In the rows, 128 means zero.
R: rows in 3 groups, each row roughly a mix of its group's directions:
R (123 x 13):
[[110 133 139 105 125  69 139  80  91 135 117 120  98]
 [114  56 116 103 105 112 141 132  99 101 108 142 136]
 [ 96  92 105 110 133 160 144 171 157  98  94 120 114]
 [119 138  98 116 103  82 153 113 136 124 116  69  99]
 [175 150 155 117 145 155  82 135 159 158 115 108 143]
 [110 113 118  83  91  79 136 155 128 142 122  98 159]
 [145 141 157  92 159 106 148 127 159 101 117 153 178]
 [145 148 100  98 126  75 119 109  85 115 121  92 108]
 [ 80 125  80 118 129 130 162 168 143 111  91 122 135]
 [125 100 120 156 103  97 136  79  96 126 176 125 147]
 [114 125 108 131 145 159  92 201 128 135 113 151 120]
 [115  98 140 103 136 105 176 121 171  90 133  93 125]
 [127 119  84 126  93 113 118  75 150 116 140  89 102]
 [116 198  95 137 146 152 128 132 130 167 123 155 129]
 [165 161  91  95 123 127 135  91  99 109 160 126  99]
 [138 110  77  91 138 146 149 177 120 108 158 120 143]
 [120 155 138 119 136 178 183 123 145  97 143 162 143]
 [136  79 167 145 111 124 112 125 123 102 146  75 102]
 [116 164 145 136 154 178 160 167 108 123 133 162 146]
 [ 74 103 120 156 123  87 159 131 128 151 115  97 156]
 [ 97 128 128 123 123 151 127 178 144 154  63 130 144]
 [127 122 111 134 132 101 126 139 112 132 172 164 196]
 [149 131 153 152 156 165  76 125 109 153 134 169 114]
 [126 116 151 149 143 156 170  84 130 118  73 147 119]
 [152 133 117  80 148 125 147 154 121 158  93 158  84]
 [135 172 132  91 120 117 127 179  92 141  93 128 102]
 [116 111 175  79 163 157 121 124 169 120 141 114 121]
 [ 94 123 146 162 118 105 152 119  68 135  91 125 107]
 [129 151 128 114 152 181 156 150 136 124 169 136 174]
 [115 105 146 137 145 109  93 183 144 122  95 129  84]
 [148 138 108 117 150  96  91 136 140 140 178  78 117]
 [144  78 150 149 136 105 118 174 151  96 150 121  99]
 [110 119 152 127 142 152 153 157  85 119  70 122  99]
 [121 164  90  90 144 107 120 150  83 164 105 120 124]
 [154 148 180  90  72 121 143 116 150 119 134 129 138]
 [ 99 115 153 139 127  87 141 110 189 113 102 102 118]
 [106 176 118 113  98 146 104 180 121 125 143 159 105]
 [109  96  98 177 119 129 111  86 134 109 144  85 120]
 [140 106 170 133 130 187 128 103 118 114 171 154 123]
 [125 148 148  79 138 107 150 170 178 119 116 102 131]
 [133  92 150 177 112 144 112  84 170 124 151 122 113]
 [103  73  89 128 114 141 105 148 130 121 110 146 176]
 [166  89 115 138 116 131 132 141  76 112 181 132 121]
 [159 152 149  65 162  94 138 114 120 116 144 146 124]
 [111 101 127 149 172 111  82 101 142 169 120 110 151]
 [117 134 135  97 164 109 144 188  92 115 114 133  95]
 [136 127  93  99  68 111 119 126 170 143 127  93 122]
 [150 175 103 105 134 128 164 114 128 114 166 122  80]
 [155 129  76 142  99  78 109 123  89 138 141 135 120]
 [122 109 151 151 137 105 128 126  68  94 112 143 174]
 [144  76 143 144  75 133 153  89 127 133 112 112 106]
 [ 66 150 138 126 144 155 127 140 126 126 104 180 105]
 [156 130 122 105  96 129 172 111 158 159  89 167 128]
 [116 107 104 130 122  72 165 153 109 102  99 107 101]
 [149 191 125  87 158 119 113 135 148 142 137 112  95]
 [135 147 115 121 118 138 145  61 114 165 108  88 111]
 [139  86 142 123  76  99 121 106 118 100 174 117 136]
 [ 96 113 151 132 137 119 142 124 192 125 100  83 146]
 [105 142 149 180 103 102 158  78 117 131 143 139 146]
 [136 162  88  90 176  99 124 138 156 128 132 152 149]
 [156 136 109 155 126  88 124 162  86 157 127  89 154]
 [111  82 122 160 108 173 113 138 160 144 144 164 146]
 [130 140 140  89 143 104 131  64 119  93 136  95 141]
 [101  92 103 132 111 162 123 174 160 147 140 164 143]
 [153 129 133 124 135 203 138 149 169 113 124 127 152]
 [173 162 102 165 115 154 145 153 115 125 150 153 160]
 [108 103 137 157  90 101 161 127 174 121 149  97 103]
 [127 137  97 169 164 113 120 118 178 111 153 149 163]
 [ 85 103 182 122 144 126 149  92 149 127 147  98 142]
 [130 137  92 167 121 128 148 109 168 145 129 173 170]
 [104 102 120  99 126 119 123 199 167 122 109 131 143]
 [134 158 132  73 119 132 118 181 128 134 116 143  83]
 [117 100 198 166 123 104 120 152 154 118 121 121 129]
 [103  97 105 158 157 113 135  76 130 119 124 105 173]
 [138  89 155 105  85 139 153 143 135 128  76 128  98]
 [150 182 109 105 132  99 110 127 112 131 140 180 101]
 [150 153 147  97 134  99  92 103 137 173 122  88 109]
 [135 105 146 132 124 167  88 173 167 118  97 152 117]
 [ 80 112 158  82 155 127 103 107 107 156 119 105 115]
 [185 177 132 164 126 118 119 141 111 156 134 122 160]
 [123  98 138 171 118 189 130 120 166 119 131 160 138]
 [182 104 147 122 125  99 153  99 181 137 132 122 140]
 [144  95 143 140 121 122  89 145 114 113 106 156  64]
 [160 135 145 137 115 131 129 124 114 199 138  78 125]
 [158 134 183 152 151 116 119 133 114 133 186 123 149]
 [123 148  95 147 113 172  87 128 136 146 146 180 144]
 [ 98 146 127 121 124 133  88 129 120  67 158 112  89]
 [106 141  73 131 163 143 156  86 113 151 140 128 157]
 [112 159  71 139  96 125 120 116 142 125 161 176 123]
 [122 166  81 116 151 161 156 164 130 123 121 147  90]
 [ 98  87  97 167 153 148  92 149 140 156 127 153 128]
 [106 118 131  84 133 136  96  76 151 159 136  96 149]
 [121  90 121 181 102 126 115 117 153 131 147  83 160]
 [138 124 121  94 122 151 122 133 211 121 124 109 113]
 [ 79  93 110 122 131 125 128 162 179 111  99 108 122]
 [118  96 114 158 121 111  73 164 100 138 103 136  97]
 [107 124  95 116 176 109  94 123 104 166 102 116 159]
 [108 143 155 166 180 151 165 112 124 136 142 150 159]
 [104 123 149 128 116 120 110 122  95  67 173 153 146]
 [ 74 112 120 128 137 144 143 157 190 111 111 119 144]
 [141 155 117 138 121 174 142 133 151 101 157 189 133]
 [154 132 175  95 133 125  74 160 152 155 123 133 115]
 [172 153 165  84 156 148 150 119  90 132 139 114 129]
 [ 89 168 155 141 140 120 123 117 102 168  76 125 133]
 [149 127 187 106 130 103  98 102 114 131 107 108 170]
 [161  84 133 131 161 126 158 147 152 159  79 130 119]
 [136 126  60 119 156 100 123  83 135 144 142 110 115]
 [153  96 149 135 107  95 133  98 145  88 176 145 143]
 [118 122 189 173 104 164 126 161 118 115 129 144 124]
 [152 146 156  86 128 155 113 167 177 140 144 147 110]
 [136 137 104 180 129 117 119 131 172 134 169 154 165]
 [142 113  92 131 142  97 141 139 155 139 143 176 182]
 [142  76 162 137 141 138 140 158  80 114 157 107 114]
 [140  75 155 179 115 133 124 173 125 136 150 144 127]
 [137 149 146 185 167 137 139  89 117 101 121 123  94]
 [ 94 100  92 162 130 176 130 115 140 151 106 145 161]
 [143  89 153 116  94 110 159 125 141 130 114 141 191]
 [ 98 141 101  92 127 126 169 172 128 160 153 146 155]
 [153 200 144 108 151 135 127 115 150 142 133 126  89]
 [ 98 122  89 115 122 110 130 187  85 145 123 151 139]
 [150 151 115 140 166 157 124  70  90 124 145 150 139]
 [168 118 112 113 129 176 161 140  98 112 170 123 156]
 [128 126  62 114 152 179 129 116 139 103 111 146 139]]
which group is each row in? (one row of each group first):
[121 112 110  94 107  64 107 141 137 139 127  82 117]
B
[119 152 151 140 163 133 165 180 114 138 130 101 168]
Z
[110 149 136 106 157 135 152 128 120 131  83 148 192]
J

[138  86 134 130 113  82 139 108 107  94 161 137  84]
Z
[156 157  98  90 120  90 157  96  85 134 130 112 131]
Z
[167 139 122  93 145  96  99 140 123 125 187 150 113]
Z
[142 178 155 114 115 145 113 140 101 167 146 101  88]
J
[109 147  95  97 105 112  96 133 159  75 151 129 105]
J
[ 92 125 106 114 138 124 103 156 201 116 122 144 123]
Z
[126 129 112  75 157 109  90 150 115 173 133 133 158]
B
[ 99  81 101 109 134 166 142 149 108 123 167 108 155]
Z
[147 117 194 124  96 131 119 126 154 100  91 112 147]
B
[141 168 155 138 118 163 145  72 110 132 142 166 136]
Z
[172 108 165 148 133 107 117 141 144 157 168  87 140]
J
